Named moves, each a turn or a mirror, and the order they were made in; the first pair answered
q_629:
[-0.921, -0.423,  0.135, -0.544,  1.088, -0.770, -1.015,  0.275,  0.173,
 -1.001, -0.685,  2.361,  1.491, -2.592, -0.176] -> [-1.085, -0.364,  0.106, -0.794,  1.029, -0.858, -1.117,  0.287,  0.239,
 -1.069, -0.679,  2.219,  1.350, -2.425, -0.131]
[ 0.835, -1.724, -0.181,  0.983,  0.266, -1.249, -1.116, -0.252, -1.793,
 -1.584,  2.892,  0.229,  3.453, -1.736, -1.288] -> [-0.278, -0.151, -0.941, -0.536,  0.832, -2.209, -0.342,  0.131, -0.301,
 -1.935,  3.841, -0.736,  2.302, -2.732, -0.969]
[-0.268,  0.158,  0.178, -0.363,  0.017, -0.848, -2.909,  0.033,  0.317,
 -2.246,  0.390,  1.434,  1.058, -2.177, -0.051] -> [-0.253,  0.219,  0.156, -0.352,  0.000, -0.827, -2.888, -0.054,  0.187,
 -2.295,  0.354,  1.362,  1.071, -2.162, -0.064]
q_699:
[-2.003,  0.340, -1.485, -0.077,  0.705, -1.116,  1.090, -0.713, -0.714,
  2.592,  0.543,  0.301, -1.988,  0.090, -1.039] -> [-1.696,  1.869, -1.164, -0.949, -0.053, -0.423,  2.300, -0.241,  0.886,
  0.729,  0.411, -1.130, -2.505,  0.621, -0.300]
[ 0.737,  1.239, -0.026,  0.356, -1.037,  1.913,  1.006, -0.009, -0.394,
  0.077, -3.065,  0.101, -1.413,  0.318, -0.186] -> [ 0.774,  0.685,  0.014,  0.678, -0.776,  1.677,  0.244, -0.047, -0.757,
  0.558, -3.498,  0.908, -1.047,  0.036, -0.329]
[ 1.807, -0.521,  2.451,  1.524, -0.170,  0.223, -2.508, -0.787,  0.596,
  1.303, -0.697,  2.051,  1.569, -0.259, -0.408] -> [ 0.944, -1.337,  1.272,  2.332,  0.675, -0.694, -0.604, -1.744, -0.761,
  2.739,  1.127,  1.434,  1.106,  0.473, -1.499]
[-0.667, -0.438, -0.617,  0.376,  0.167, -0.060,  0.907,  0.570, -0.353,
  0.182, -0.356, -0.461, -0.117,  0.151,  0.286] -> [-0.497, -0.245, -0.359,  0.091,  0.101,  0.153,  0.740,  0.774, -0.052,
 -0.353, -0.722, -0.637,  0.023,  0.056,  0.532]
q_262:
[ 0.660, -3.261,  1.886,  0.812, -0.203, -0.469, -1.890, -0.332, -2.034,
  2.434, -1.231,  2.797,  1.395,  0.228, -2.216] -> [-0.160, -1.918,  1.312,  0.176,  0.072, -0.375, -1.235, -0.339, -1.242,
  4.145, -2.569,  2.986, -1.098,  0.327, -1.730]
[ 0.022, -1.765,  0.176,  1.920,  0.902, -0.883, -2.094, -1.049, -2.518,
  0.992,  0.719,  2.051,  2.038, -0.999, -1.709] -> [-1.410,  0.226, -0.726,  0.818,  1.081, -0.777, -1.268, -0.818, -1.244,
  3.753, -1.405,  2.313, -1.887, -0.777, -0.829]
[ 0.488,  0.339,  1.134,  1.132,  0.930,  0.080,  1.303,  0.645,  0.091,
  0.716,  0.933, -1.237,  0.251,  0.771, -0.560] -> [ 0.287,  0.463,  1.039,  0.985,  0.957,  0.093,  1.417,  0.677,  0.206,
  1.161,  0.601, -1.282, -0.122,  0.734, -0.352]
[-0.580,  0.580, -0.039, -0.459,  1.244, -0.094,  0.478, -1.055, -1.298,
 -0.867,  3.560, -1.154,  0.581,  0.827, -2.096] -> [-1.467,  1.910, -0.684, -1.369,  1.340,  0.105,  1.072, -1.017, -0.421,
  0.889,  2.081, -0.993, -1.922,  0.983, -1.520]
q_787:
[-0.021,  0.326, -0.599,  0.950,  0.309,  0.186, -0.405, -0.527, -0.375,
  2.739, -1.938, -0.248, -1.573,  0.053, -0.263] -> [ 0.570, -0.529, -0.527,  2.088, -0.101,  0.520,  0.953, -1.159, -1.606,
  1.241,  0.067, -1.302,  0.203,  1.083, -1.174]
[-0.183, -1.234, -1.069,  0.965, -0.107, -0.644,  0.750, -0.607, -1.272,
  0.926,  0.002, -0.188,  0.221,  0.603, -0.932] -> [ 0.209, -0.799, -0.636,  0.579, -0.232, -0.877,  0.628, -0.208, -0.592,
 -1.275,  0.949, -0.967,  1.264,  0.002, -0.646]
[ 0.243, -2.014, -0.674,  1.938,  0.678, -0.405,  2.142, -0.525, -2.378,
  1.189,  0.267,  0.042,  1.517,  0.581, -0.959] -> [ 0.725, -0.865,  0.220,  0.867,  0.089, -0.562,  1.684,  0.329, -0.685,
 -2.334,  1.365, -0.901,  3.135, -0.684, -0.424]
[ 0.434,  0.196,  1.509,  0.153, -0.797,  0.377, -0.148,  0.882,  0.338,
 -0.397, -1.167,  0.342, -0.638,  0.652, -0.066] -> [ 0.367, -0.084,  1.482,  0.477, -0.721,  0.431,  0.119,  0.826, -0.030,
 -0.032, -1.094,  0.487, -0.715,  0.945, -0.249]
Now pairs of rows:
Between the rows of a pair lie 2 to 3 moves.
[ 0.360, -1.105, -0.493,  0.645,  1.000, -0.416,  1.251, -0.572,  0.484,
 -1.191,  2.404, -0.901,  2.330,  1.037, -1.268] -> [-0.236,  1.688, -0.343, -1.339,  0.429,  0.342,  0.708,  0.410,  3.189,
  0.359, -1.371, -0.190, -1.375,  0.545,  0.663]  q_699 then q_699 then q_262
[ 1.451, -0.515,  1.027,  0.641, -1.171,  0.581, -2.373,  1.283, -0.814,
  2.193, -4.183,  2.457, -0.911, -0.294,  1.083] -> [ 1.844, -0.804,  1.370, -0.141, -0.865, -0.997, -2.245,  1.828, -0.266,
 -3.083,  0.938,  0.046,  3.207, -2.464,  0.295]  q_629 then q_262
[ 1.630, -1.514,  1.129,  1.706, -0.402,  0.588,  1.160, -0.626, -2.012,
 -2.139,  0.587, -0.918,  1.701,  2.564, -0.459] -> [-0.107,  0.126,  0.832,  0.048,  0.441,  0.118, -1.106,  0.129, -0.347,
  2.276, -3.530,  1.824, -2.219,  0.954,  0.745]  q_787 then q_787 then q_787
[ 0.543, -1.276,  0.197,  2.190,  0.111, -0.066, -0.113, -0.071, -1.522,
 -1.034,  1.214, -0.445,  0.467,  0.419, -0.758] -> [-0.009,  0.831,  0.165,  0.288, -0.012, -0.456,  0.037,  0.976,  1.091,
 -2.412,  1.010, -1.278, -0.512, -0.921,  0.229]  q_629 then q_699
[-0.117,  1.651,  0.285, -1.773,  0.282, -0.480,  0.467,  0.787,  1.835,
 -1.604, -0.123, -0.980, -0.612, -0.408,  1.836] -> [ 1.679, -0.784,  1.456,  0.424, -0.566,  0.695, -1.310,  0.146, -0.348,
 -0.792, -1.879,  0.875,  1.318,  0.860,  1.561]  q_629 then q_787
[-1.233,  1.465, -0.543,  0.170,  0.350, -0.901,  2.921,  0.372,  1.532,
  0.484,  0.392, -0.270, -2.156,  0.881, -1.495] -> [-0.913,  1.492, -0.286,  0.227,  0.093, -0.931,  2.999,  0.429,  1.718,
 -1.047,  1.132, -0.792, -1.243,  0.685, -1.545]  q_787 then q_787
[ 0.281,  1.482, -0.906,  0.225,  0.616,  1.104,  1.529, -1.064, -0.125,
  1.978, -0.095,  0.429, -2.296,  2.065,  0.901] -> [ 1.996, -0.197,  0.274,  1.390,  0.200,  1.663,  0.856, -1.008, -1.281,
 -1.045,  1.780, -0.113,  1.384,  2.269,  0.229]  q_629 then q_262 then q_699
[ 0.739, -0.853,  0.246,  1.177,  0.474,  1.335,  0.006, -0.443, -1.552,
  2.469, -1.712,  1.845, -1.498,  1.476, -0.033] -> [-0.493,  1.211, -1.193, -0.299,  1.076, -0.267,  3.037, -0.187,  0.000,
 -0.012,  2.361, -1.393, -1.898,  0.621, -0.315]  q_262 then q_699 then q_629
[ 2.194, -2.829,  1.959,  1.880, -0.503,  1.278, -3.539, -0.025, -1.518,
 -0.654, -2.029,  2.036,  4.020,  0.127, -0.470] -> [ 1.642, -2.522,  1.222,  1.254,  0.129, -0.068, -1.870,  0.084, -1.243,
 -3.257,  1.973, -0.354,  5.412, -0.795, -1.256]  q_699 then q_787
[ 0.728, -1.815, -0.247,  1.653, -0.558,  0.782, -0.626, -0.215, -1.735,
  1.569, -1.347,  2.065,  0.142,  1.836, -0.240] -> [-0.211,  0.804, -1.148, -0.166, -0.657,  0.833,  1.212,  0.210,  0.559,
  1.976, -1.846,  0.776, -2.772,  1.964,  0.649]  q_787 then q_262 then q_629
[-0.150,  0.722, -0.399, -1.279, -0.206, -1.187,  0.177,  0.598,  1.083,
 -1.715,  2.537, -1.413,  0.727, -1.004, -0.581] -> [-0.426, -1.074, -0.699,  0.353,  0.063, -0.510, -0.945, -0.181, -1.002,
  3.169, -0.641,  1.416, -1.039,  0.210, -0.965]  q_787 then q_787 then q_629
[-0.827,  0.830,  0.180, -0.125,  0.358,  0.130,  0.276,  0.092,  1.409,
 -0.798,  0.895, -0.998,  0.133, -1.324, -0.042] -> [-0.727,  0.012,  0.383,  0.651,  0.504,  0.668, -0.927, -0.183,  0.408,
  1.431, -1.090,  0.879, -0.277, -1.049,  0.056]  q_699 then q_787 then q_629
[-0.565,  1.278,  0.427, -0.493,  0.026, -0.141, -1.035,  1.383,  2.447,
  0.362, -1.975,  0.267, -0.454, -2.025,  0.955] -> [ 0.515, -2.201,  0.705,  2.334,  0.202,  0.027, -0.776, -0.022, -1.094,
  0.467, -0.186,  0.578,  2.701, -0.495, -0.763]  q_787 then q_262
[-0.220,  0.550, -0.794, -0.944,  1.052, -0.804,  2.324, -1.442, -0.182,
 -0.919,  2.204, -1.993, -0.611,  1.452, -1.085] -> [-0.161,  2.136, -0.199, -2.247,  0.451, -0.034,  1.168, -0.578,  1.783,
 -0.406, -0.828, -1.161, -2.407,  1.109,  0.266]  q_629 then q_787 then q_262
[-0.098, -0.718,  1.386,  1.400,  0.867,  1.035, -2.473,  0.349, -0.370,
  1.094, -1.309,  3.322,  1.691, -0.249,  0.874] -> [-2.375,  0.036, -0.626,  0.973,  2.357, -0.562, -0.195, -0.148, -0.486,
  3.280,  0.520,  2.244, -0.527, -0.433, -0.005]  q_629 then q_699 then q_787
